Each row is where one point has got to under a steady rotation. How many steps took it there?
The counts run from 0 to 267.
[ 38,   8,   5, -13, -42,  -1, -10,   0,  29,  -5,  13, -15, -13, -13, -18,
   5, -14, -16,  14, -10, -12,   1,  20,  18,  -6,  -6, -22,  10,   6, -34,
  -5,  24,  56,   8,  28,   2, -22, -29,  12,  14,  31, -23, -10,   4,  18,
 -20,  19,  30,  36, -27,   6, -10, -24, -19,   3,   6,  -5,   1]	5
[ -9, -24, -37,   5,   9, -13,  -8, -35, -11,   2,  28,  11,  -6, -21,  33,
  -1,  -1,  12, -26,  -7,  -6, -40, -42,  -2,   8,  10,   7, -14,  13, -29,
  23,  14, -29, -16,  -6,   4,  12, -29,  12,  19, -13,  26, -13,  27,   3,
  19,   3,  22, -15,  11, -12,  -9,   8,  42, -21, -12,  22, -33]	208
[ 32,  -5, -28,  -8,  -3, -10,  -6, -39,   9,   7,  16, -15,  -6, -20, -11,
  -9,   2, -17,   9, -16,  -7, -36,  12, -11, -25, -30, -16, -12,  -9, -17,
 -29,   5,  26,  15,   6, -10,  17, -24, -17,   0,  25,  -8, -10, -11,  28,
  -9,  -8,  39,  54,  18,   5,  24,  -6,  18,  -8,  23,  21,   3]	130
[-23,  -8,  34,  14,  26,  25, -15,  14, -19, -38,  -9, -22,   5,   2,  -3,
  25,  -5, -13,   9, -20, -22,   4,   2,  21,  23, -18, -13,  -1, -22,  25,
 -10,   0,  31,  18,  25,  28, -17,   7,   3,  -3,  20, -27, -14, -21,  -1,
   7,   6,  48,  51,  -9,   8,   2,  -6, -19,  -5, -26, -27,  25]	112
[-13, -15, -27,   2,  35,  50, -25, -16,  19, -18,   0, -21,  -6, -10,  38,
  29,  22, -20,   2,  15,  -2, -16,  -1,   7, -11,  13,  17,   8,   6,  -8,
   1, -32,   5,  46,   7,  -5,   7, -39,   4, -20,  13, -18,  -3,  19, -21,
  24,  11,  44,  14,   1,   7, -34,   2,   5, -17, -17,   8, -22]	211
[ 25,  -2, -20,  -5,  -5, -40,   6, -12, -18,  13,  31,  12, -10,   4,  -1,
 -24,  -6,  -2,   2, -35, -10, -35,  -9, -13, -10, -20,  -2, -44,  -5, -13,
  14,  52,   9,  -5,  15, -16,   5, -23,   3,  21,  20,  35, -11,  -4,   5,
  -3, -16,   5,  43,  13,  -9,  26,  13,  21,  15,  34,  11,  16]	128
[-23,  -5, -12,  -3,  -7, -18,  10,  10, -15, -21,  22,  -2,  -7,   7,  16,
  25,  19, -32,  -7,   0, -22,  -2, -35,   2,  -6,  28,   2, -49, -10, -10,
  15,  24, -20, -14,  41,  -7,  11, -24,  -1,   4,  31, -31,   7,   1, -27,
  19,   8,  26,  -8,  -5,  -7, -48, -23, -12, -43, -14,  -9,  20]	93
[  9,  -3,  31,   5, -25, -12,  24,  16,   4, -16,  34, -10,  -7,  20,  -6,
   7, -41,   9,   2, -20,  -1,  25,   9, -11,  15, -31,   9, -21,  13, -27,
  -5,  39,  21, -26,   3,  -5,  -7,  -5,  19,  -6,  -3, -23,  15,   2, -18,
  42,  -1,  11,  34, -12, -29,  23, -46, -18, -38,  -6, -16,   9]	240
[  1,  -3,  25, -13,   2,  12,  -9,  32, -18, -23,  -1,   9,   2,  -7,  11,
  21,   8,   2, -35, -19,   6,  12,   7,  40,  26, -11, -22, -10,  -8,  28,
  29, -12, -29,   8,  -4,   8,  -4, -17,  13,  25,   7, -11,  -9,   4, -71,
  -5, -14,  27, -31, -20,  18, -21,  -3, -11,   4,   7, -12,  30]	225
[ 11,  -4,  31, -12,  -6,  22,  13,  21,   9, -23,   7, -24,  -5,   3,  16,
  20, -27,  26,   2, -35,  23,  35,  19, -10,  43, -31,   1,   8, -24,  -7,
  16, -30,  -2,   5, -21,  -6, -10,  -7,  21,   2,   7, -32,  13,  16, -42,
  43,   4,   6,   0,  -8,  -2,  22, -18, -14, -19,  -4, -23,  15]	232
[ 18, -30,  20,   1,  -1,   7,  -9,   2,  -2,  13, -27,  17, -15, -16,   4,
 -31, -17,  33,  23,  -8,  20, -37, -40,  -4,  12, -49, -34,   1,   7, -13,
  31, -10,  24, -23, -45, -13,  -8,   2,  14,  -6, -31,  -3, -10,  -1,  -1,
  30, -11,  -9,  -5,   6, -18,  30,   3,  13,  19,  10,   4, -20]	188
[ -1,  -4, -32,  -9,  -1,   4,  -3,   8, -19, -19,  22,  -3,  -6,   2,   6,
  22,  10,  -9, -20,  -9, -20,  -7, -27,  28,  -3,  25,  -4, -27, -22,   6,
  17,   8, -17,  -6,  39,  12,   7, -28,  -8,  20,   4, -40,   0, -15, -48,
   7,  17,  33, -28,   4,  13, -54, -38,   0, -25,  -3,   2,  31]	92
[-22, -21,  34,  -6,  10,   4,   3,   8, -18, -26,   5,  11,  -3,  -1,  17,
 -13,  -7,  24,  -3, -35,  11,  -8,   3,  -7,  22, -53,   1, -24, -21,  23,
  46,   5, -18,   5, -22,   2, -25,  10,  18,  24, -11, -14,  21, -10, -48,
  33, -13, -12,   2,  13,  -4,  22,  15,   1,  11,  -9, -27,  24]	234
[-25, -12,  26,  -9,  -7, -27,   2,  19, -22, -28,  24,  14,  -4, -14,   3,
   4,   7, -12, -14, -12,   6, -16, -15,  22,  26,   3, -16, -31,  14,   3,
  38,  38, -44, -32,  11,  10,  -5,  -7,  11,  19,  14, -12, -10,   5, -19,
  -1, -17,  42,   1, -11,  -3,  -6,   1,  -7, -17,  -3,  -9,  28]	227
[ 18, -35, -20, -18,  -1,   1, -29, -35,  20, -11,   5, -27,  -4, -14,   3,
  11,   5, -28,  -1, -18, -18,   8,   8, -30,  19, -25, -43, -24,   3,  11,
  -4, -31,  52,  -3,  18,  -6, -20, -11,  -7, -25,  11,   1,   7,   1,  -1,
  27,   2,   5,  16, -28,   8, -15,  17,  11, -37, -21,   0, -15]	266
[ 32,   4,  -6,  -4,  -7,  11,   3,  10, -13, -16,  14, -20,  -1,   6,  -9,
   6, -25,  23, -31, -53,  -1,  18,  -4,  17,  29, -26,   2, -10, -36,   1,
  -9,  10,   3,   8,  -1,  10,   6, -16,   7,  30,  35,  29, -32,   8,  -9,
 -25,   3,  12,  28,  -3,  -8,  35,  -5,  23,   1,  22, -14,  24]	118
[ 61,   6,  -6,   1,  -5,  15, -15,   4,  -8,  28,  17,  -3,  -3,  22,  11,
  27, -32,  15, -35, -30, -21,  14,  10,  -1,  -4,   5,  16,  -2, -24, -29,
 -29,  31,  27,   8, -14,   5,  23,  -8,   2,  11,  -3,   7,  -3, -21, -31,
  18,  -4,   0,  19,   3,  -4,  13, -56,   9,  -3,  38,  15,   0]	251
[-15, -52,  28,   2,  -3,  37,  -6, -28,  46,  -2, -11,  -7, -21, -19,  14,
  -6, -35,  32, -14,   7,  41, -10,   0,  32,   3,  -8,   0,  19, -12,  14,
  -2, -49,   9,  -5, -11,   3,   6, -12,  -7, -20, -18, -25,  16, -19,  11,
  38,   7,  32, -12,   3,  -2,  13,   7,  11,  -6,  17, -10,  -8]	43
[-30, -30,  44,  14,   5, -19,  38, -18,  37,   2,  -2,  28,   6,  -7, -10,
 -36,   7,  18,   2,   8,  24, -22,  -6,  46, -17, -23, -10,   0,  32,  39,
   7, -32,  19,   4,  13,  -9,   7, -15,   3, -28,  -9,  14,  13,  -7, -15,
  45, -13,  30,  24, -10,  -7,   2,  22,  -2,  16, -15,  -6,   3]	168
[-12,  -4, -19, -14,   4, -15,  -7, -15, -19, -40,  23, -23,   7,   1,  -9,
  -6,  -7,  13,  17, -35,   7,   4, -19, -10,  20, -42, -17, -32, -24,  -2,
  17,  14,  19,   4,  15,  15,  -9,  -3,   5,  13,  24,  20, -20,   2,  38,
   7, -10,  32,  77,  -4, -10,  37,  26,  10, -21, -13, -12,   6]	120
[-13, -21,   3,   0,  -1,  -4,   1,   0,  36, -15,  14,  20, -14,  22,   4,
  14, -31,  71,   6, -11,  27,  19, -34,   5,  35, -18, -25,   9,   6, -18,
  36, -30,  55, -11,  -4,  -9,   2, -18,  15,   1,  -8, -17,  -1, -10, -24,
  25, -11,   0,  -1,  -8, -20,  18,  -9,  12, -13, -14, -13,   9]	53
[  3, -10, -24,  -9,  10,  16,  -7,   9,  -9, -12,   8,  12,  -5, -11,  24,
  12,  23,  -1, -31, -10, -21, -29, -17,  39,  -8,   7,   0, -27, -27,  20,
  18, -10, -21,  14,  22,   9,   9, -20, -17,  18,   1, -17,   8, -17, -47,
  15,   1,  28, -51,  10,  11, -39, -35,  15,  -5,   4,   9,  27]	91
[ 42,  -8,  -1,  -6, -19,  18,  19,  31,   0,  16,  14,   1, -11,   7,  12,
  10,   3, -15, -43,   1, -21,  -2, -10,  10,  -6,  23,   9,  21,  23,   3,
  -9,   9,  21,   8,  -3,  -9,   6, -44,  24,   5, -19,  34,  -1,  29, -33,
  27,  10,   1, -45, -30,   7, -29, -38,  -2,  -9,  -8,   3,  -2]	205
[  1, -39,  16,  23, -12,  -1,  16, -25,  26,  32,   8, -13, -19, -18,  32,
  -9,  -4, -21, -21, -21,   1,  -7,  19, -20,   2,  14,  17, -12,   8,  -6,
 -37, -19, -31, -11, -16, -38,  29,  -9,  11, -14,  43, -36,  21,  18, -34,
  19,   9,   8, -11,  12,  -9,  -1, -25,  -2, -41,  16,  -5,   9]	96
[ 38,  -9,  26,   1, -11,   1,  10,   2, -20,  16,   3, -15, -11,   3,   8,
   6, -33,  20, -39, -57,  -1,   6,   6,  17,  23, -25,  16,  14, -26,  -4,
 -28,  22,  -5,  14,   6,  13,  23, -13,  12,  34,  14,  38, -13,  -4,  -3,
 -18,   5,   1,  15,   5,  -3,  51, -12,  12,  12,  34, -12,  22]	117
[ 12,  -9,  35,  22, -15,   0,   5,  19,   7, -10,  -1,  -8,   1,   6,   9,
  25,  -8, -10, -24, -23, -19,  40,   6,   9,  34,  18,   1,  -1,  -5,   6,
 -41,   9,  -9,   0,  18,  -1,  13,  -6,  10, -10,  37, -24,  -4,   7, -42,
  -1,   9,  16,   5, -26,   7,  -4, -38, -25, -34,  -2, -20,  21]	105
[  1,  -8,  42,   8,  -8,   5,  21,  -4,  37,  22, -11,  22,  -5,  -1, -11,
 -12, -16,  44, -20,  -1,  31,  -3,  -8,  73, -15,   2,   7,  23,   9,   3,
  -5,  -9,   2,   1,  27,   7,  34, -17,  -3,  -5,   1,  -3,   0, -28, -14,
 -10,   6,  39,  -8,  -3,  -9,  -1, -18,   0,  36,  30,   3,  13]	170
[ 60, -17,  28,   1,  16,  17,  11,  33, -25,  23,  -5,  -5, -10, -14,  -1,
 -18,   4,   0, -28,  -4, -19, -33,   4,  19, -12, -15, -16,  36,  51,   4,
 -17,  14,  28,  -3, -20,  17,   7,  -2,   8, -11, -15,  13,  -4,   1, -15,
 -10, -28,  29, -21, -15, -11,   0, -21,  -3,  -4,  34,  22,  -5]	70
[ 45,   4,  22,  25,  -6,   7,  -1,   4,  -3,  19,  11,  11,  -5,  15,  16,
  15, -24,   5, -40, -20, -20, -16,  19,   8, -14, -10,  20,  15,   1, -27,
 -38,  28,  30,   2,  -5,  -3,  23,  -1,  -9,  -6, -15,  -4,  19, -25, -16,
  22,  -7,   6,  19,   7,   1,  24, -64,  -6,  -2,  42,   9, -14]	250
[ 10, -19, -49, -21,   8,  37, -27,  16, -10, -17,   4,  -8, -13,  -2,   6,
  13,  -6,  18,   5,  -3, -14, -31, -56,   2,   1, -14,   1,   6, -24, -25,
  42,  -6,  33,   1, -19,  15, -23, -25,   9,   3, -24,  11, -11,  15,   8,
  21,  16,  12, -11,   0,  -8, -15,  -1,  30,   0, -26,  16, -21]	199
[ 42,  -5, -15,  -2, -23, -31, -20, -21,  10,  12,  16,  -7,   1, -16, -16,
  -8,  -9, -30,  16,  -6, -20,  -4,  -9, -19,   0, -11, -37, -40,   5,  -9,
 -14,  15,  24, -25,  17, -31,   0, -11,  -5, -17,  20, -15,   0,   8,  10,
   9,  14,   3,  29, -28, -12, -25, -19,  -2, -27, -18,  24, -22]	140
[ 46, -24,  15,  22, -31,  20, -16, -22,  34,  36, -16, -21, -10, -23, -27,
   8, -33,  -1, -22, -23, -20,  16,   3,  25,  10,   4,   7,  13, -31,  -1,
 -22,  -5,   7,  -4,   0, -11,   1, -14,  -1,  -4,  17, -11,   4,   8,  -4,
  -7,  52,  13, -19, -30,  -7, -28, -36,  -2, -13,  -8,   4, -34]	151
[-19, -45,  18,   4,   6,  15,  -6, -37,  20,   7, -16,   2, -10, -32,   3,
 -15,  28, -22,  -1,   3, -13, -27, -12,  22, -15,  17,  17,   4, -24,  42,
   3,  -4, -15,  22,  -5,  -8, -17, -12,  16,  -9,  28,  18,   2,  -4,   5,
  -2,  20,  19,  23,  26,  16, -24,  56,  17,  29,  -9,  -3,   0]	156
[  2, -23,   6,  -1,  18,  10, -21, -46,  -6,   7,   3,  18,   3, -30, -24,
 -17,  21, -27,  20,  15, -13, -47,  -5,   4, -35, -11,   4, -14,   7,  18,
  -2,   5,   3,  13, -25, -11, -19,  -2,  -7, -24,  -9, -14,  10,   8,  -8,
  13,   2,  36,  39,  21,  -1, -34,  27,  18,  19, -13,  31, -28]	22
[ -7,  -3,  38,  14,   9, -14,  -4,  27, -14,   7, -16,  27,  -9,  15,   1,
  -8,   2,  29,  24,  19,  21, -31, -44,  20,  -2,   1, -20, -21,   2,  -9,
  47,  35,   4, -20,   4,  -2,  10,  -8,  15,   0, -13, -16,  -2, -25,  -5,
  -8, -12,  22,  19,   5, -11,  11,   1, -18,  38,  19,  15,  21]	181
[-18, -32,  13,  20,  18,   0, -17, -31, -11,  -6,   3,   5,  -2, -20,  18,
  -7, -15,  27, -24, -41,   0, -15, -18,   4,  32, -27,  -7,  -9, -17,  15,
  -8,  -2, -30,  -2, -25,   7,  13,  21,   9,  29,  26,   6, -13,  -4, -15,
 -11,  -8,  17,  26,  27, -14,  46,  26,  25,  -8,   5, -22,   6]	109
[ 43, -40,  21,   1, -25,  -4,  15,  17,  -3,  25,   4, -12, -24, -16,  13,
 -40,  -4, -17,  -4,   2,  -6, -38, -14, -35, -10,   4,   2,  25,  34, -15,
  -5,  22,  17, -22, -36, -24,  -4, -28,  23, -12, -14,  20,  -2,  31,  17,
  22,   9,  -7,  -1,  -9, -21,  10, -20,   2,  -3,  13,   5,  -8]	195
[ 41, -19, -17,  18, -10, -14, -35, -31, -19,  20,  12, -14,  -6,  -2,  28,
   7, -12, -31, -31, -12, -16, -28,  -7, -30,   9,  13,   8, -35,  -9, -24,
  15,  49, -17, -15,   9,  -8,  11, -16, -10,  16,   2,  27,   0, -29, -14,
 -12,   1, -25,  16,  17,   6,   4,  14,  14,   4,  49,  26, -17]	262
[ 16, -27,  22,  -5,  12,   6,   3, -14,  25,  10, -28,   7,  -7, -12, -10,
  -9, -12,  26,  12,  -7,  44,  -8,   7,  26,  -7, -24, -24,  17,  15,  14,
 -18, -54,  27,  18, -32, -19,  29, -23,   1, -17,   0, -18, -15,  10, -14,
  -1, -17,  36,  16,  -8,  -1,  32,   3,  -2,  19,  15,   4,  21]	177
[ 20, -23,  29,  10,  -7, -23,  19,  11,   2,  13,  15,  22, -22,  15,  -3,
 -15, -18,  30, -12, -11,  -2, -18, -25,  -5,  16,  -9, -19,  13,  59, -16,
  -1,  21,  36, -42, -20, -16,   3,  -9,  22,  -4,   0,  10,   7,   7,  -7,
   2, -32,  21,   7,  -9, -44,  23, -18,  -2, -30,   8,   4,  -6]	61
[-26, -23,  38,   2, -20, -10,   6, -13,   6,  -9,  23, -21, -26, -33,  18,
  -3, -17, -22,  -2, -10,  19, -17,  20,   1,  10,  -9,   5,   8,   4, -23,
 -10,  21, -32, -24,   0,  -1,   2,  -2,  10,  18,  35, -42,  -9,   7,  12,
  -5,   2,  63,  29,  14,  -9,  12,  -8, -16, -33,  15, -10,  12]	229
[ 33, -13,   9,  -5,   7,  -1,  25,  39, -21, -10,  11,  -9,  11,   4,   6,
 -16,  16,  -7, -20,  -9, -27, -24,  -7,  13,  -8, -24, -24, -18,  14,  20,
  47,   6,   6, -23,   6,  15,  -6, -12,  10,  -2, -31,  12,  28,   2, -25,
  49, -14,   6, -41, -35,  -6, -16, -13,   8, -15,  -5,  16, -12]	80
[-25, -13,  -7,   7,   5,  -9, -18, -17,  19, -26,  11, -23,  -1, -12,  20,
  28, -10, -18,  17,  -3,  16,   5, -11, -12,  34,  -3,  -7, -17,  11, -20,
  24, -16, -24, -21,   7, -10,   5, -22,  21, -13,  29, -32, -17,  20, -18,
  20,   3,  46,  19, -20,  -7, -20,   2, -19, -42, -26,   4, -12]	220
[ 34, -20,   2, -15, -15,   2,   4,  29,   0,   4,  -7,  -1, -18,   3, -20,
  -7, -15,  10,  28,   6,  24,  15, -16, -27,  13, -23, -29,   3,  17,  -4,
   7, -20,  47, -19, -40, -24,  -9, -27,  22, -21,   7,  -4, -19,  45,  -8,
  25,   1,   4,  22, -41,   0,  24, -28,  -7,  -8,   2,   2,   8]	186
